In the data rows, 128 means zero.
Some points, each followed by its number:
[ 99  73 142 108   0 229 175 247 249 197 177 162  47  91  60 255 110 191
 116] 0
[116 187 149 135 140 155 143 131 144 145  82 129 142 168  95 136 144 116
  86] 1
[132 153 103 123 136 108 175  96 112 102 110 141 124 134 137 138 134 112
 120] 2
[131 124 124 132  72 163 166 153 167 158 124 158 120 160 103 190 114 132
 122] 3
[131  76  81 105 110  79 141 131 127 103 183 149 150 193 146 118 104 121
 147] 4
[139  75 133 143 119 115 111 155 122  99 169 101 143  74 127 110 109 143
 152] 5
[151 113 120  90 141 106 169 118 104 112 133 146 111 125 160 127 110 112
 101] 6
[164 199 167 117 200 126 118  95 143 121  37 148 153 163 112 120 144 130
  94] 7
[122 136  91  94 105 110 181 135 107 112 141 149 103 122 163 165 115  93
 147] 8
[121  63 140 101 112 147 146 140 154 126 157 137  78 100 127 181 101 127
 129] 9
[104 129  99 112 114 113 161 124 101 141 155 123  90 107 149 142 115 102
 144] 10
[150  56 137  63 163 165 162 149 160  69 127 116  45  76 157 187 110 131
  82] 11
[ 83 156 152 169 143 125  56 108  93 182 142  82  87  87 148  73 111 154
 160] 12
[160 163 125 151 189  99 159  66  97  82  71  88 172 194 129  72 150  95
  86] 13
[102 186 136 146 129 162 164 125 122 133  89  99 140 179  92 136 149 108
  72] 14
[113 151  87 109 120 132 183 120 104  97 142 163  58  98 153 182 126  87
 126] 15
[121  59 108 173 105 128  84 136 113 123 193  98 161  87 156  96 130 157
 191] 16
[108 149 137 144 134 166 125 115 137 143  71 102 142 173 101 137 152 127
  78] 17
[116 198  79 103 102 168 207 119 109  79 127 147  51 113 133 185 132 101
 122] 18
[138  75 170  95 142 167 152 117 156 123 130 136  47  88 140 191 109 123
 101] 19
[124  68 120 164 103  96  84 154 103 109 188  95 172  81 123  81 125 150
 172] 20
[134 162 139 169 121 162 133 137 164 128  58 128 167 181 111 135 125 110
  84] 21
[194 255 140 121 255  71  71   9  77  64   0 137 192 190 175  39 178  95
  64] 22
[125 149 134 190 125 141 161 117 158 128  59 115 185 211  79 139 129 112
  96] 23
[138 133 120 155 117 129 128 140 147 112  93 125 169 163 111 119 118 113
 100] 24
[119 156 114 146 156 148 155 103  86 111  90 112 138 134 156 107 160 108
  98] 25
[128 118  90  96 106 104 174 139 109 124 145 152 124 124 172 153 122  98
 153] 26
[106  23 118 119   7 135 140 225 189 171 217 152 142 118  65 193 105 160
 186] 27
[133  70  84 113  90  84 131 139 151 107 191 116 143 121 112 129 113 138
 151] 28
[ 94  74 110 167 120  80 109 132  87 135 189 103 145 106 165  86 148 151
 173] 29
[136 101 168  64  82 183 157 201 221 185 134 148 101  99  48 223 139 164
  92] 30
[ 98 112 149 196 117 141  59 113  62 159 160  99  92  84 175  94 125 157
 158] 31
[121 149 168 161 128 140  74 117 117 192 118 104 101  99 144  93 110 154
 155] 32
Which five points above are nearest to each new point? Their numbers follow each, nearest first.
[149 144 147  90 142 131 132 141 150 145 112 135 131 150  90 167 132 142
 121] 1 3 24 17 2
[131  69 120 168 100 100  91 164 110 105 186  94 173  73 117  73 116 144
 173] 20 5 16 29 28
[197 245 157 128 255  88  69   1  63  61   0 143 216 223 164   6 177  81
  63] 22 13 7 25 1
[ 91 104 130 178  26 230 169 185 196 188 133 136 135 158  68 186 130 140
 117] 3 30 0 27 21
[ 92  86 162 126   0 255 108 255 255 255 174 205 112 125  38 255  99 164
 139] 0 30 27 3 9
[161 136 164  61 154 140 140 153 183 129  95 132  95  81  96 153 142 129
  85] 19 9 11 1 6
[103  45  87 129  78  79 115 184 147 114 209 126 125 119  88 126 103 140
 199] 28 20 5 16 4
[164 134 172  85 149 149 159 140 164 122 119 109  75  72 108 180 128 140
  79] 19 11 9 6 2
[208 255 164 126 255  64  63   0  58  56   0 137 222 220 173   0 174  80
  64] 22 13 7 25 1
[130 114 143 154  58 177 144 165 195 183 110 162 133 181  84 206 116 146
 117] 3 30 21 24 1
[112  85  65  92  95  97 176 124 119 114 174 151 129 168 135 117 107 101
 147] 4 26 28 8 10
[ 92 128 168 179 104 134  76 113  49 188 164 106 125  84 176  82 151 161
 170] 31 12 32 29 16
[185 223 182  88 226 104 109  92 144 115  26 168 157 162 129 116 150 134
  91] 7 1 13 22 21
[152 164 200  88 153 156 151 147 198 142  95 122 139 112 108 138 154 170
  93] 1 17 7 21 24
[171 175 172  79 208 113 114  93 164  99  54 138 143 118 104 119 148 120
  87] 7 1 17 2 24
[137  71 100  84 124 103 142 127 135  94 170 146 124 164 155 141 108 138
 120] 4 6 28 26 8
[163 165 171  85 161 150 119 143 175 164  80 131 130 131  68 182 149 157
 103] 1 17 7 21 3
[102 204 108 136 146 174 211 118 119  89 108 127  80 125 124 148 131 108
 101] 18 2 15 14 25
[ 74   0 151 104   0 255 182 255 255 255 242 188   2  41   8 255  74 247
 141] 0 27 30 9 3
[104 102 159  92   0 231 138 255 255 225 146 180  83  96  67 255  92 167
 117] 0 30 27 3 9
[119 132 155 140 131 136  98 119 117 178 131  88  69  82 143 103 109 156
 148] 32 12 31 10 5
[ 71   0  88 132   0 130 158 255 187 171 255 141 137 109  48 201  84 168
 218] 27 0 28 9 3
[ 88  78 116 183 129  92 105 123  91 157 189 103 137  92 184  82 166 165
 180] 29 16 20 31 5
[124 122 135 143 125 123 146 122 135 152  97 140 156 179 106 112 117 113
 120] 24 1 21 17 23
[164  86  60 113  88  78 174 127  85 109 172 162 168 185 154  89 102  91
 154] 4 26 28 6 8
[152 118 167  77  93 171 133 171 207 167 120 145 115 102  78 207 163 151
  95] 30 3 9 19 1
[115  67  85 115 109  69 134 130  99  95 181 153 158 193 125  87 102  91
 156] 4 28 26 29 6
[132 133 157 150 145 140  85 131 123 140 114 154 154 160 141 108 132 121
 128] 24 1 17 21 32
[ 88  80 122 185 126  93 100 128  91 152 184  93 137  92 181  89 163 162
 184] 29 16 20 31 5
[114 111 129 157  72 178 122 162 171 147 144 133 154 173  79 157 104 155
 122] 3 24 21 17 1
[123  84  85 153  92  40  97 158  74  93 183 101 189 101  75  85 124 145
 171] 20 29 28 5 16
[128  72  98 116 110  89 117 130 118 114 184 144 145 163 157 114 110 139
 150] 4 28 26 29 5
[101  99 124 183  55 191 145 167 171 170 148 123 148 138  95 155 138 146
 133] 3 24 9 17 21
[136  67  80  91 113  80 138 131 125  98 186 151 147 193 146 119 104 129
 135] 4 28 26 6 8
[147 151 151 115 160 112  92 111 117 120 109 137 180 151 104 100 126 124
 123] 24 7 1 2 17
[182 219 159 132 255 108  75  39  85  84  13 150 198 215 151  37 162  90
  75] 22 13 7 25 1
[206 234 129 171 255   0  54   0   0   0  40  37 249 121 226   0 215  75
 137] 22 13 25 7 2
[ 81  67 154 126   0 241  84 255 255 255 204 186 117 102  53 235 106 168
 164] 0 27 30 3 9
[172 196 152 153 221 116 134  43  94  79  27  97 182 201 128  63 162  95
  67] 13 22 7 25 17
[145 168 145 160 186  88 112  77 106 122  71 114 178 159 126  71 141 104
 115] 13 7 25 24 2
